128 stands for zero in the data rows.
Some points:
[ 65 128 148 179 103 169 186 124  92  98 141  86 142 124 131 204 173 112
 149 214 168 190 139 167 193 111 139 131 116 129 106  92]
[113  81 132 137 134 151 117 134 116 157 115 142 109 121 105 143 155 180
 119 107 150 154  92 122 109  89 145 118 105 150 149 102]
[ 90 122 122 125 152 134 190  89  99 162 110 105 130 126 113 133 117 114
 162 212 131 165 119 119 158 120 146 131 108 136 100 112]
[105 162  93 179 143  43 114 111 115 146 121 123 133  76  68 185 168 185
 110  76  98 138 115 112 141  88  61 148 115 105  66 134]
[178 103 132 122 112 145 135 164  99 141 164 164  99  72 117  98 171  87
 127 113 124 142 158  99  72 119 129 162 143 135 193  58]
[125 197 153 154 193  68 168 114 227  90 141  64 151 119 135  99 159 151
 111  76  82 128 135  85 133 115 182  98  58 107  96 166]
[ 36 163 100 148  98  98 159 150 219 129  99  48 160 163 162 108 164   0
 132  45  40  78 177 166 137 177 112 108  27  46 134  82]
[130 107 134 134 118 118 125 144 161 147 186 178 137  77 108  95 128 134
 126 152 107 127 157 131  62 131 109 115 155 172 156 103]
[135 124 114  80 132 171 162 143  95 140 116 173 133 161 109 107 103  61
 129 160 150 103 165 121  92 168  82 106 142 162 202 171]
[120 111 103 112 115  79  97 127 155 167 142 158 158 105 134  81 102 159
 143  43  87 109 148 139  77  73 158 142 131 109 170 100]
[110 146 149 181  87 160 107 123 127 124 132 106 172  55 149 157 175 115
 194 144 100 165  97 201 173 187 106 115  85 114 106 127]
[206 111  88  83 146  98 144 178 174 101 100 139  75 120 137  69 139  75
 103  94  80 117 104 121 127 119 116  96 150 141 131 159]
[165 125 136  97 123 134 130 158  71 172 103 158  86 124 148  90 114 101
 143 142 128 133 144 124  99 148 106 139 150 133 148 135]
[107  97 114  99 191 175  91 164 175 106 153 113 129 122  91 135 157 178
 113  82 131 109 156 117 166 103 130 134 131 115 185 148]
[120 181 133 155 133  88 131 123 126 134 134 168 167 201 128  79  82 152
 136  83 149 126 105 114  81 133 112 183 148 136 163 132]
[ 85 145 149 118  79 156 132 141 156  91 156  58 140 102 134 213 190 150
 151 174 133 166 138 183 169 122 106 102 115 120  92 113]
[136 121 122 139 180 165 130 142  91 124  63 140 122 170 130  93 153 172
 132 127 151 139 175  98 142  98 187 188 111  79 129 128]
[ 79 142 161 139 190 136 178 128 132 145 127 113 111 145 142 183 108 129
 124 188 147 125 196 130 145 163 144 163 119 118 155 182]
[141  75  96 158 112 113  96 139 128 114  88 135 131 174 120 170  51 182
  88 165 187 150  76 129 164  95 148 147 152 160 123 100]
[123 152 173 126 139 123 118  91 226  99 149 134 181 134 150  84 122 138
 100  82 113 126 133 122 110 148 182 104 110 154 121 140]
[109  99  99 130 135  89 161 112  76 127 118 125  81 144 127  91 125 104
 139 136 157 144 133  99 109 123 146 163 186 102 126 139]
[124  99 135 122 117 126 113  96 201 133 168 144 194 175 144 140  51 108
 109 131 146  92 104 176 146 113 107  75 109 163 163 105]
[143 173 119 110 200 134  94 146 140 120 114 147  75 190 135 109  89 172
  61 115 166  91 149  74 131 126 199 184 176 147 136 144]
[138 113  94  84 152 116 118 151 214  74 142 105 125  58 100 132 181 137
 106 108 125 122 167 132  55 117 127 106 107  87 144 115]
[139 140 109 170  39 101  92 102  78 156 136 157 146 136 137 131 109 119
 154 204 160 124  88 107 131 126  78 128 183 179 121 117]
[179 186 169  82 136 166 159 103  91 122 118 115 104  88 164  84  99 111
 170 125  87 133 121  84 120 125 184 137  97 167 101 108]
[129 101 117  93 181 123  99 186  75 137 146 120  97  40  88 186 181 175
 123 126 183 155 125 143 101 100 128 143 166 132 143 142]
[108 144 142 136 135 135 113  99 147 140 126 141 147  97 109 144 125 110
 106 155 126 148 141 151 154 118  61 104 129 136 122 160]
[149 183 194 152  96 166 154 102 194 140 124 106 173 166 158  77 102 124
 148 142 124 111  85  90 142 149 159 112 120 191  95 141]
[191 126 120 105 104 194 140 120  68 172 156 105 113 110 150  85 160  74
 122 119 108 128 107  93 114 171 140 139 131  81 141  97]
[128  56  86 134 123 122 141 136 126 134 164 112 136  89  72 174 173 137
  95 134 118 157 113 116 165 111 120 115 139  46  94 154]
[175  84 131 150 116 173 140  77 107 149 116 158 135 172 112 133 125  51
  94 161 147 111 109 139 157 112  73  48 137 174 134 126]
[127 103 145 195  36 126  87  95  60 145 128 173 195 176 192  98 101 161
 198 100 189 129  46 144 138 161 118 172 160 150 147  82]
[128 144 131 121 107 114 166 119 101 154 125 137 125 101 125 120 158 150
 156 125  99 132 101 168 159 107 106 132 123  98 105 108]
[ 92 131  86 142 116 116 149 141 120 106 142 125 131  99  88 154 198 114
 125  95 112 112 137 114 103 150 133 140  95  63  84 124]
[123 111 106 108 171 123 141 134 161 146 109 129 109 157  83 132 124 120
  88 163 101 115 182 125 135 139 111 115 152 121 173 156]
[150 163 145 120 104 145 119 154  98 174  99 147 133 129 171 136  73 114
 198  95 134 111  76 109  84 184 168 138 123 177 122 111]
[ 88 130 134 114 199 145  82 159 166 140 173 100 128  87  97 196 189 200
 111 100 118 131 150 106 112  72 135 120 169 136 151 101]
[143 217 162 160 121  82 154 102 103 114  79  53  57 136 163 148 133 135
 151 118  86 149  76 135 164 148 171 147 161 201  17 173]
[127 144 159 121  79  64  86 127  58 115 109 126 146 112 128 138 140 109
 154  84 100 141 115 144 145 109 126 141 121 119  68 101]
[120 167 130  93 116 109 132 100  93 120 138 137 138 133 135 129  94 130
 163 158 140 112 147 127  85 135 111 144 135 121 127 122]
[180 101  98 111 117 155  77 137 106 109 102 202 121 208 153 111  40 173
  95 123 196  76 127 141 118 164 140 104 144 148 127 130]
[152 143 156 102 101 153 101 120 126  75 146  87 124 167 144 179 124 104
 111 146 165 110 129 137 177 141 123  71 110 145 164 158]
[ 90 221 140 129 137  91 186  95 103 123 111  38  93 103 144 160 158 120
 151 116  79 144 102  96 177 126 159 158  83 110  65 165]
[193  55 121 144  46 116 125 134 104 133 130 178 100  33 117  88 173 121
 127 158 136 153  89 129 118 105 113 106 138 115 132  84]
[146 120 106 166 139 123 125 156  84 118 118  94  66 177 143 160 114  95
 110 132 120 108  85 114 180 136 151 146 138 131 122 155]
[108 146 142 150 132 114 140 128  78 109 106 152 129 155 121 141 102 165
 162 132 133 147 150 136  73 164  98 175  87 132  83 111]
[102 107 146 136 165 109 125 147 198  76 110 111 115 126 116 124 154 185
  86  87  82 134 165 130 148  88 153 125  93  52  79 162]
[ 34 149 119 136 177 150 108 110 255 115 152 110 160 148  82 157 109 184
 100 151 153  73 197 181 103 134  87  66 105 146 149 180]
[178 124 142 102  81 183  65 117  38 127 110 155 170 177 192  71  32 101
 174 127 147 115 102 130 151 164 140 166 149 186 144  96]
[128  36 113 119 115 184 104 140 188 145 154 147 156 135 120 163  91 142
  75 167 140 127  98 183 192 121  90  63 134 132 147 148]
[140  91 124  87 127 148 151 113 125 121 156 182 108 129 104  98 121  88
 110 179 133 129 176 150  50 146  78 136 144 134 171 150]
[155  81 111  96 181  64 127 136 113 129 122 160  88 138 158  67 105  85
 122  95 115 129 165  80  98  94 153 135 170  45 163 133]
There is one direction along which these points spread out most. Take the direction at right angles to it along which they spread out most. Then take the direction at right angles to both along which they spread out most. Go by this last direction. How many in every 100 of the points above lie lower along it than each point below? Answers are rounded to whole numbers. More than half of the points above lie lower than the first one.
[128  56  86 134 123 122 141 136 126 134 164 112 136  89  72 174 173 137
  95 134 118 157 113 116 165 111 120 115 139  46  94 154] 77
[178 124 142 102  81 183  65 117  38 127 110 155 170 177 192  71  32 101
 174 127 147 115 102 130 151 164 140 166 149 186 144  96] 40
[102 107 146 136 165 109 125 147 198  76 110 111 115 126 116 124 154 185
  86  87  82 134 165 130 148  88 153 125  93  52  79 162] 32
[149 183 194 152  96 166 154 102 194 140 124 106 173 166 158  77 102 124
 148 142 124 111  85  90 142 149 159 112 120 191  95 141] 45
[ 85 145 149 118  79 156 132 141 156  91 156  58 140 102 134 213 190 150
 151 174 133 166 138 183 169 122 106 102 115 120  92 113] 94
[123 111 106 108 171 123 141 134 161 146 109 129 109 157  83 132 124 120
  88 163 101 115 182 125 135 139 111 115 152 121 173 156] 51
[140  91 124  87 127 148 151 113 125 121 156 182 108 129 104  98 121  88
 110 179 133 129 176 150  50 146  78 136 144 134 171 150] 62
[128 144 131 121 107 114 166 119 101 154 125 137 125 101 125 120 158 150
 156 125  99 132 101 168 159 107 106 132 123  98 105 108] 58
[191 126 120 105 104 194 140 120  68 172 156 105 113 110 150  85 160  74
 122 119 108 128 107  93 114 171 140 139 131  81 141  97] 25
